0: [ 80  90 109 117  86 137  81 106 130  97]
1: [100 113 119 136 123 114 128 112 135  93]
2: [139 128 179 161 125 169 125 167 111 123]
3: [143 145  79 105 118 122 126 157 138 133]
4: [180 145 119 135 142 127 148 131 218 147]
5: [101 123 110 129 137 100 134 116 123 103]
6: [ 92 148 138  90 105 168 133 164 107 149]
7: [171 153 132 155 156 105 139 121  89 149]
8: [192 123 139 189 141 103 143 135 170  99]
9: [196 156 122 142 174  88 145 100 170 133]
10: [204 134 124 140 133 109 113  98 127 119]
11: [ 90 110 116 113 122 140 118 133  91 149]
12: [178 125 151 186 154 111 128 148 198 104]
13: [ 86 114 120 134 120  85 143 147 154  71]
14: [125 113 177 181 120 184 126 162 123 122]
15: [161 151 136 127 153 104 175  85 141 174]
16: [134 144 129 177 179 167  99 160 107 167]
17: [ 91 117 111 136 128  79 145 152 145 112]
18: [176 166 120 121 144 108 132 122 136 120]
19: [141 168 152 160 192 127 152  91 145 180]
20: [174 126 153 140 136 121 158 107 121 142]
21: [149 142 158 168 133 170 119 171 128 122]
22: [154 170 126 196 194 127 135 129 155 161]
23: [177  79 161 117 111 124 133  82  95 104]
24: [143 138 161 133 145 144 134 107  77 141]
25: [158 146 137 124 153 106 166  91 139 164]
26: [157 137  98 124 176  81 177 129 130 150]
27: [ 70  60 145 110  76 161  85 154 102 131]
28: [143 150 147 149 136 137 138 146 141 159]
29: [157 157 138 165 160 106 133 110 103 156]

[ 86  90 113 117  75 139  85 119 131  86] 0
[ 77  73 111 104  86 124  64 105 111  94] 0
[178 159 106 151 149 120 138 128 242 162] 4
[ 87  85 100 115  94 139  86  90 137 110] 0
[ 85  86 109 135  91 145  68 124 132 100] 0
[177 126 141 135 130 133 151  99 117 137] 20
[ 88 149 104  59  80 195  78 186  89 117] 6
[183 165 128 136 169  95 138  94 172 146] 9
[140 161 155 156 143 123 144 157 146 155] 28
[ 87  95 136  97 126 146 119 124  48 153] 11
[173 131 145 128 123 129 165  88 112 136] 20
[186 166 133 174 172 106 128  70 162 150] 9
[175 148 144 142 132 144 140  93 118 132] 20
[ 55 101 139 140 138 116 101 100  96 157] 11
[145  91 169 149 140 157  89 111  90 161] 24
[172 178 119 148 173  86 132 101 176 138] 9
[106 107 130 115 113 154 107 124 123 152] 11
[145 143  79 108 118 118 127 151 157 134] 3
[145 168 129 194 202 120 147 126 156 159] 22
[161 132 137 143 117 149 145  94 119 140] 20
